One turning vector, and how many ticks it has turned:
The counts run from 0 to 245.
[ 10  20 -11  -6  -1  -3 -36 -24   7  11  13  -7  16 -22  17  26  -9   6
  18 -42  41 -18  25  24 -20  -9  25 -15 -11 -14 -22  23  11 -20   1 -22
  19 -37   4  13   9  10   3   6  -7  14   5  35  -4  -7 -41   8]	110
[ 12  16   6 -18 -11   2 -38 -20   7  -3  27 -22   7   1   7  19   2  24
  19 -13  22 -14  15  25 -42   4  54 -22   8   0 -15   4  -7 -27   9 -15
  30 -34  13 -12 -10  10   3 -26  16   7 -14  39  -6  16 -19  11]	100
[ 11  24   0  12 -14  25 -17 -30   9   0  -3  -1  22  -2   2   2  -9   3
  46 -16  19 -14   7  27 -24  16  30 -29  22 -11 -35  19   2 -36   5  -2
  25 -45  17   4  -9  20  11 -17  -1  29   6  22   6 -25 -17   4]	44
[  5  15   8 -31   3  -5  12 -13   5  33  20  -9  33   2  -2   2   6  32
  27 -16  19  11 -14  -4 -27 -12  37  -9  16 -19   1  16 -18 -37   5  -1
  36  -5  36  10   9  -9   2   6   5  28  -6   9  -6 -36 -37  29]	134
[ 22  20   7  19  10  43 -32 -18  -7  -1 -15 -14  31  -1  -3  25  17  24
  28 -22   9 -10   9  29 -28  18  23 -22  15  -3 -34  23  -3 -30   7 -14
   8 -34  27  12 -25  13   8   1  20  19   4  33  -8   3  -3  10]	73
[  5   9  15  -2 -14  14 -33  -7  16 -24  12  -6  41  -3   7   7   5  10
  42  -1  20  -9  -7  32 -37  13  34 -18  -3  -7 -29   5 -10 -35   0  -6
  18 -32  25  -4 -28  21  24   3  19  16  -8  25   0 -12 -27  -3]	155
[ 17   9   9   3   2  30 -12 -15   0  16 -12   7  46  -7   1  25 -14  11
  37  -6  12  -5  -8  11  -4  -2  18 -10  -4  -4 -21  34  -7 -43  11   3
  19 -39  31  24   0   8  14   6   5  41  -1  28 -20 -27 -17   7]	147
[  3  20  16 -36  -4 -15 -29 -34   4  12  29  -8  14  -3   0   9  -1  17
  21 -20  31  -4  -5  18 -34 -13  46 -18 -20 -14  -9  -2   7 -22   1 -12
  31 -29  19  -3   5  -3  -4 -10   4  13  -3  24   7 -12 -55  13]	207
[  1  37  -5   1  23   0  -1 -24   4  27   0  -7  26 -12   6  20  11   8
  17 -49  32  -2  14  15 -17   6  25 -22   8 -16 -24  23   7 -20  -1 -13
  23 -23  11   7  21  -1   4   4  -2  28  28  24  16 -29 -33  26]	124
[  4   9   8 -31   3  18 -23   1  -5  17  24 -26  21  14   2   8   1  35
  30   4  12  -1 -16   8 -23  -8  38 -10   8   4 -13   6 -14 -35  16 -18
  33 -20  35   9 -21  -7   0 -10  28  25 -31  37 -31  -1 -14  10]	174
[-13  30   4 -32  17 -17   7 -24   8  33  25 -12  18  -3  -3   7   9  17
  14 -29  30   5   1   8 -28  -4  44 -21   4 -16  -9   7  -2 -30   0  -9
  36 -10  22  -1  19  -9   0  -3   5  25   7  22  11 -30 -48  30]	123
[ 29   9   9 -13 -13  12 -30 -12   7   3  16 -22  16  -3   9  27  -7  24
  10  -5   6 -16   7  23 -41   7  51 -13   7  -2  -7  18 -14 -36   8   2
  31 -41  20  -7  -3  10  12 -22  12  16 -12  41 -12  14  -8  12]	4
[ 17  21   3  -3  17  30  -2 -10  -7  27 -13 -15  40  11 -10   9  25  38
  34 -29   6  11  -4  10 -25  12  22 -24  31  -6 -23  13 -18 -36   7 -13
  13  -7  41  11 -20  -3   1   1  18  18  -3  13  -8 -15  -5  25]	61
[ 14   5  19 -35 -13 -11 -17 -19   9  14  24   0  31  -7   1  19  -5  26
  23 -12  20   3 -14   6 -27 -22  42  -6 -17 -27   4  14  -7 -35   9  -3
  27 -27  25   7  12   0   1   1   0  23 -12  18  -5 -16 -51  15]	218
[ 16  24  16   3 -25   3 -29 -36   7  -3  10 -12  17  -2   1  21   3   6
  21 -24  18  -9  11  31 -29  10  39 -17 -13 -12 -18  12   9 -29  10  -9
  12 -48   9  -9   7  17  -3 -23   8  25  10  33  19 -10 -33  13]	210
[  9  24  -2  -9  26  11  11 -20   1  39  -8  -5  40 -11  -2  19   5  20
  24 -38  21   4   1   5 -10  -2  21 -14  11 -11 -19  30  -7 -30   2  -1
  23 -16  26  23  15  -3   5  11  -4  34  15  22   2 -34 -34  28]	135
[  8  22  13 -27 -14  -3   5 -17  12  28  23 -21  27  15   6  23   5  24
  20 -14  12  18  -7  -5 -21 -12  34  -3   2  -3  -4  13 -14 -38  17 -13
  29 -17  28  -7  20  -8  -8 -19  12  38 -11  29  -5 -19 -32  25]	119
[ 26  20  12 -17 -31  -8 -21 -13  12  16  24 -30  23  23   6   9  18  36
  23 -28  13  16   1   2 -33 -12  37  -7   9  -7  -7  -1  -9 -30  11 -26
  19 -16  24 -16  -5   2 -16 -17  25  18 -21  24  -3  -1 -31  23]	200
[ 17  15  -6  -8  24  24 -16   6   0  23 -11 -12  47  -7  14  20   0  29
  38 -31  23   5  -3   9  -9 -10   9 -12  10  -5 -25  23 -14 -29   5 -14
  13 -12  35  28 -17   5   7  36  16  24 -10  23 -31 -17 -14   6]	161
[ 14  10   1 -12   9   4   0  13  26  10  16 -17  45   1   8   5  24  32
  26 -22  11  11   1  16 -42  10  38 -12  32 -15 -12  12 -34 -34  -2  -2
  23   1  32  -6 -15   1  15   7  21  19  -9  19 -10 -13 -18  20]	241
[ -7  23  15 -22  10 -13 -25  -9   7  10  35 -35  17  12   8  23  22  16
   7 -26  32   0   0  22 -38   0  38 -10 -16   6 -18 -10  -4 -21   2 -30
  19 -15  16 -18   1  -5  -2  -8  23  12   1  46   7  -4 -34  16]	97
[  8  28  -4   5  29  28 -38 -21 -12   6  -6 -20  21 -11   6  26  11  13
  10 -32  25 -23  11  35 -24  14  26 -23  -4   4 -31  13   8 -23  -1 -20
  13 -32  17  15 -14   9   9   5  12   9  20  36  -6   7 -11   8]	84
[ -4  24  -1 -17  48   9 -25 -10 -13  22  11 -28  24  -4   0  17  32  28
   9 -36  29  -9   3  28 -34   6  31 -27  -1  -1 -23   1  -4 -12  -4 -22
  20  -8  19   8 -14  -6   2  16  23   0  12  28   0  -2 -21  19]	83
[  8  22  -3  -2  19  28 -30  -7 -15  26  -4 -18  31   3  15  33  -1  18
  23 -29  21   1   6  10   2 -13   3  -8 -10  11 -36  22   4 -29   5 -29
  16 -23  28  27  -3   1  -1  16  17  31  -1  44 -28  -8 -12   4]	176
[  6  10  26 -32  10  20 -29 -12 -13  18  14 -13  25   6  -3  21   2  32
  26   9  12  -9 -23   9 -24 -11  37  -5 -19   4  -8  10  -9 -36  13 -12
  25 -25  37  17 -15  -1   3  -3  20  23 -20  35 -27  -5 -19  12]	78
[  1  23 -15 -12  10  -6 -18 -13   8  23  10  -6  27 -22  21  27 -18   3
  23 -43  43  -7  18  11  -9 -12  15 -16   5 -14 -24  32   4 -19  -3 -16
  29 -25  17  21  15   6  11  16 -10  25   7  33 -14 -24 -38   8]	25
[  3   9  22 -22  -3  10   4   6  14  14  21 -19  44  12   7  20   4  22
  28   9   8   7 -20   4 -30  -5  36   3  -3   1 -13  19 -27 -47  11  -1
  24 -17  37  -2   0   0  14  -2  18  41 -13  41 -16 -21 -17   8]	244
[ 26  22  -2  -4  10  21 -24  -4  -6  32  -2 -32  34   4  16  40  10  30
  10 -39  14   5  10   4  -9 -11   8   0  -3   9 -21  23  -1 -28   2 -31
  12 -18  26  18   4   1  -8  15  18  24  -2  43 -25   3  -7  19]	91
[ 20  18  10 -13 -36 -13 -19 -15  29  -5  31 -23  17   8  12  16   5  21
  29 -20  21   8   8  15 -44  -4  39 -10  15  -8 -10   4 -13 -33   9 -14
  23 -25  14 -28   2   8   2 -20  14  26 -16  31   3  -5 -35  16]	115
[  8  16  12  -6   5   9 -42 -18   7  -7  11 -16  27 -10   8  34   0   5
   8 -16  22 -21   6  35 -29   5  36 -11 -28   3 -20  12   2 -29   1 -15
  15 -43  11  -3   3  14  12   0  10  18  13  52   7   3 -25   8]	0
[ -5  19  20  -6   0   1   0 -15  15   1  12 -11  32   3  -6   5  18  12
  33  -3  15   2 -13  26 -44  18  46 -20  13 -13 -19   4 -19 -35   3   3
  23 -20  27 -18  -1   2  13 -22  15  25   5  20  20 -25 -25  13]	141
